In the data rows, zero lies at 4.5, halfway between 4 and 5.
Here are some points, one per row:
[4. 2. 3. 2. 7. 4. 2. 4. 4. 4. 6. 7. 6. 4. 2. 5. 3. 7. 5. 6. 3. 3. 3. 3.
 5. 4. 3. 3. 8. 4. 7. 4.]
[4. 5. 4. 8. 6. 4. 5. 4. 6. 3. 2. 7. 6. 5. 5. 4. 5. 3. 9. 5. 8. 3. 3. 3.
 3. 3. 2. 4. 6. 3. 3. 7.]
[7. 5. 5. 3. 5. 4. 3. 4. 6. 4. 6. 3. 3. 3. 6. 5. 3. 4. 3. 6. 3. 5. 4. 3.
 4. 2. 5. 4. 3. 8. 9. 3.]
[3. 5. 3. 2. 7. 3. 4. 5. 5. 5. 4. 6. 5. 5. 4. 4. 7. 8. 5. 6. 5. 6. 3. 5.
 5. 4. 4. 9. 6. 3. 4. 4.]
[2. 4. 4. 3. 6. 4. 1. 6. 2. 6. 5. 2. 2. 7. 7. 4. 3. 4. 7. 1. 5. 3. 5. 3.
 6. 4. 3. 4. 4. 3. 7. 6.]
[6. 4. 3. 3. 5. 4. 7. 4. 4. 2. 2. 3. 3. 4. 2. 4. 4. 3. 4. 3. 3. 3. 3. 4.
 3. 6. 3. 5. 4. 4. 4. 3.]
[5. 4. 4. 3. 4. 4. 6. 9. 3. 5. 4. 5. 4. 5. 6. 5. 9. 5. 6. 4. 3. 3. 3. 5.
 4. 3. 3. 3. 4. 4. 3. 5.]
[5. 4. 2. 6. 7. 4. 4. 3. 2. 5. 5. 3. 4. 3. 3. 4. 7. 6. 4. 2. 8. 5. 4. 3.
 2. 2. 3. 4. 4. 7. 5. 3.]
[4. 4. 4. 5. 7. 4. 8. 4. 5. 3. 5. 4. 7. 3. 4. 4. 3. 5. 4. 3. 4. 4. 4. 2.
 3. 4. 6. 7. 2. 3. 3. 3.]
[4. 4. 5. 4. 7. 4. 4. 4. 6. 3. 9. 6. 3. 3. 5. 3. 3. 5. 2. 5. 8. 3. 5. 3.
 7. 5. 5. 5. 5. 4. 4. 5.]
[2. 8. 5. 4. 3. 4. 5. 4. 6. 5. 5. 3. 3. 3. 3. 3. 4. 4. 5. 3. 4. 6. 3. 6.
 7. 4. 4. 6. 5. 6. 6. 4.]
[5. 8. 2. 3. 3. 8. 5. 3. 2. 5. 5. 3. 5. 4. 3. 8. 4. 4. 4. 4. 8. 2. 7. 7.
 4. 6. 5. 4. 6. 2. 3. 3.]
[6. 5. 6. 4. 2. 3. 4. 4. 3. 3. 3. 8. 8. 5. 5. 4. 3. 4. 4. 4. 6. 4. 5. 5.
 3. 6. 6. 4. 2. 6. 5. 2.]
[2. 4. 6. 6. 5. 5. 3. 4. 5. 3. 5. 2. 2. 6. 4. 4. 3. 5. 2. 6. 3. 3. 6. 3.
 2. 4. 3. 7. 6. 5. 4. 2.]
[3. 3. 6. 3. 5. 7. 4. 4. 4. 5. 3. 4. 4. 3. 2. 2. 3. 5. 4. 5. 7. 4. 4. 8.
 7. 5. 3. 4. 4. 7. 3. 5.]
[7. 5. 3. 6. 7. 5. 6. 2. 3. 3. 4. 7. 4. 8. 3. 4. 5. 4. 4. 8. 5. 5. 3. 4.
 5. 4. 5. 2. 4. 2. 6. 6.]
[3. 3. 2. 3. 4. 5. 2. 6. 6. 5. 3. 2. 4. 5. 6. 3. 6. 6. 5. 6. 4. 4. 3. 3.
 5. 5. 9. 5. 3. 4. 4. 7.]
[2. 5. 4. 5. 4. 4. 4. 4. 5. 3. 4. 3. 8. 6. 5. 5. 4. 3. 4. 4. 5. 3. 4. 7.
 5. 5. 5. 3. 3. 9. 7. 4.]
[9. 3. 6. 6. 5. 4. 7. 3. 4. 5. 9. 4. 2. 6. 5. 4. 9. 4. 8. 3. 4. 4. 5. 5.
 5. 4. 9. 5. 4. 5. 4. 3.]
[5. 3. 4. 3. 3. 4. 5. 5. 4. 5. 3. 7. 5. 6. 9. 6. 7. 8. 2. 1. 3. 3. 4. 3.
 6. 6. 3. 4. 4. 4. 3. 6.]
[3. 5. 9. 5. 4. 7. 5. 4. 2. 3. 2. 7. 4. 4. 4. 7. 4. 4. 3. 6. 6. 3. 4. 8.
 6. 4. 7. 3. 4. 4. 8. 5.]
[5. 4. 3. 4. 7. 4. 7. 7. 7. 5. 1. 5. 5. 4. 7. 5. 4. 5. 6. 5. 4. 7. 9. 4.
 6. 4. 8. 4. 7. 4. 5. 3.]
[4. 3. 3. 3. 3. 4. 9. 5. 4. 4. 8. 4. 4. 5. 2. 5. 4. 6. 6. 4. 4. 4. 9. 4.
 3. 4. 3. 5. 3. 4. 8. 8.]
[6. 6. 7. 3. 4. 5. 6. 4. 6. 2. 6. 2. 6. 5. 3. 3. 4. 4. 3. 3. 5. 2. 5. 4.
 3. 5. 5. 4. 5. 4. 4. 5.]
[7. 3. 5. 9. 5. 3. 4. 5. 6. 6. 4. 2. 5. 5. 2. 5. 3. 8. 6. 5. 4. 2. 4. 4.
 8. 4. 3. 4. 4. 4. 4. 5.]
[2. 2. 5. 4. 3. 4. 4. 1. 3. 2. 4. 2. 8. 3. 6. 4. 5. 4. 4. 7. 3. 7. 5. 5.
 6. 4. 4. 3. 5. 5. 4. 5.]
[4. 2. 4. 5. 2. 3. 5. 6. 6. 7. 3. 4. 5. 3. 4. 5. 3. 4. 3. 2. 3. 6. 2. 4.
 4. 5. 7. 3. 9. 3. 4. 4.]
[4. 4. 4. 8. 4. 3. 3. 4. 2. 4. 6. 5. 6. 3. 4. 5. 4. 3. 3. 4. 2. 4. 5. 8.
 4. 7. 5. 6. 7. 7. 2. 5.]
[4. 4. 6. 7. 2. 4. 4. 4. 7. 3. 4. 8. 4. 4. 2. 5. 8. 3. 4. 3. 3. 4. 6. 5.
 7. 4. 3. 6. 3. 6. 6. 4.]
[4. 6. 5. 4. 2. 3. 2. 4. 4. 4. 6. 6. 1. 2. 4. 3. 6. 4. 4. 7. 6. 5. 6. 6.
 3. 5. 5. 3. 3. 5. 3. 2.]
[6. 3. 5. 3. 4. 5. 2. 6. 5. 6. 3. 4. 3. 6. 5. 5. 2. 7. 7. 4. 4. 4. 6. 5.
 1. 2. 4. 4. 3. 5. 2. 8.]
[2. 5. 5. 6. 4. 5. 5. 7. 2. 6. 5. 6. 6. 6. 6. 3. 5. 4. 6. 6. 2. 3. 5. 3.
 3. 3. 6. 6. 5. 4. 3. 8.]
[3. 9. 5. 7. 9. 5. 5. 3. 6. 4. 6. 5. 3. 5. 4. 4. 5. 5. 5. 2. 2. 9. 4. 3.
 3. 5. 3. 2. 3. 3. 3. 3.]
[4. 8. 5. 3. 7. 3. 6. 2. 9. 6. 5. 7. 3. 5. 5. 6. 4. 4. 4. 6. 4. 3. 5. 6.
 3. 4. 5. 3. 4. 6. 4. 5.]
[5. 5. 3. 4. 5. 5. 8. 2. 5. 4. 2. 4. 2. 6. 8. 3. 3. 2. 3. 6. 5. 5. 3. 4.
 6. 3. 4. 9. 4. 6. 3. 4.]
[7. 6. 2. 4. 3. 9. 3. 4. 7. 8. 5. 5. 6. 4. 5. 2. 4. 3. 4. 4. 2. 4. 4. 7.
 4. 4. 3. 3. 5. 2. 4. 3.]
[7. 2. 4. 3. 3. 3. 3. 6. 5. 6. 6. 4. 6. 8. 4. 5. 3. 5. 3. 3. 8. 9. 4. 4.
 7. 4. 4. 4. 5. 4. 2. 6.]
[6. 7. 5. 3. 3. 3. 3. 3. 2. 4. 2. 4. 3. 2. 5. 4. 3. 3. 4. 3. 2. 3. 4. 4.
 7. 3. 3. 4. 5. 6. 3. 4.]
[4. 5. 3. 6. 4. 4. 5. 6. 3. 5. 4. 5. 4. 6. 8. 4. 4. 8. 5. 7. 4. 4. 3. 5.
 4. 6. 3. 6. 8. 3. 8. 5.]
[2. 3. 8. 4. 3. 3. 5. 6. 4. 9. 3. 3. 4. 4. 4. 4. 6. 3. 2. 6. 5. 3. 4. 3.
 2. 7. 4. 4. 2. 2. 5. 3.]
[5. 4. 2. 4. 3. 9. 3. 5. 4. 6. 6. 5. 4. 4. 3. 9. 3. 3. 7. 6. 8. 5. 4. 3.
 7. 3. 6. 5. 3. 5. 3. 3.]
[6. 4. 7. 4. 4. 7. 4. 4. 4. 4. 4. 3. 6. 2. 4. 9. 4. 4. 4. 5. 3. 8. 4. 6.
 2. 5. 3. 8. 2. 3. 5. 5.]
[7. 4. 8. 3. 4. 7. 4. 5. 5. 7. 5. 4. 7. 3. 5. 4. 5. 3. 5. 6. 6. 6. 5. 2.
 4. 9. 3. 4. 7. 6. 5. 5.]
Along one direction, these points spread out more than along any other. Take the direction at right angles to it along which they spread out most. Go by this last direction. How far along it is each point below, from 0 to 99? The average is 50, and the first point in the table lies past the average. One standard deviation of the points above along it is 16.
[5. 5. 3. 4. 5. 5. 8. 2. 5. 4. 2. 4. 2. 6. 8. 3. 3. 2. 3. 6. 5. 5. 3. 4.
 6. 3. 4. 9. 4. 6. 3. 4.] 32
[6. 3. 5. 3. 4. 5. 2. 6. 5. 6. 3. 4. 3. 6. 5. 5. 2. 7. 7. 4. 4. 4. 6. 5.
 1. 2. 4. 4. 3. 5. 2. 8.] 63
[6. 4. 3. 3. 5. 4. 7. 4. 4. 2. 2. 3. 3. 4. 2. 4. 4. 3. 4. 3. 3. 3. 3. 4.
 3. 6. 3. 5. 4. 4. 4. 3.] 38
[4. 8. 5. 3. 7. 3. 6. 2. 9. 6. 5. 7. 3. 5. 5. 6. 4. 4. 4. 6. 4. 3. 5. 6.
 3. 4. 5. 3. 4. 6. 4. 5.] 23
[3. 3. 2. 3. 4. 5. 2. 6. 6. 5. 3. 2. 4. 5. 6. 3. 6. 6. 5. 6. 4. 4. 3. 3.
 5. 5. 9. 5. 3. 4. 4. 7.] 64
[4. 4. 6. 7. 2. 4. 4. 4. 7. 3. 4. 8. 4. 4. 2. 5. 8. 3. 4. 3. 3. 4. 6. 5.
 7. 4. 3. 6. 3. 6. 6. 4.] 42
[3. 3. 6. 3. 5. 7. 4. 4. 4. 5. 3. 4. 4. 3. 2. 2. 3. 5. 4. 5. 7. 4. 4. 8.
 7. 5. 3. 4. 4. 7. 3. 5.] 68
[7. 5. 3. 6. 7. 5. 6. 2. 3. 3. 4. 7. 4. 8. 3. 4. 5. 4. 4. 8. 5. 5. 3. 4.
 5. 4. 5. 2. 4. 2. 6. 6.] 27
[4. 4. 4. 8. 4. 3. 3. 4. 2. 4. 6. 5. 6. 3. 4. 5. 4. 3. 3. 4. 2. 4. 5. 8.
 4. 7. 5. 6. 7. 7. 2. 5.] 61
[4. 5. 3. 6. 4. 4. 5. 6. 3. 5. 4. 5. 4. 6. 8. 4. 4. 8. 5. 7. 4. 4. 3. 5.
 4. 6. 3. 6. 8. 3. 8. 5.] 57
[7. 3. 5. 9. 5. 3. 4. 5. 6. 6. 4. 2. 5. 5. 2. 5. 3. 8. 6. 5. 4. 2. 4. 4.
 8. 4. 3. 4. 4. 4. 4. 5.] 50
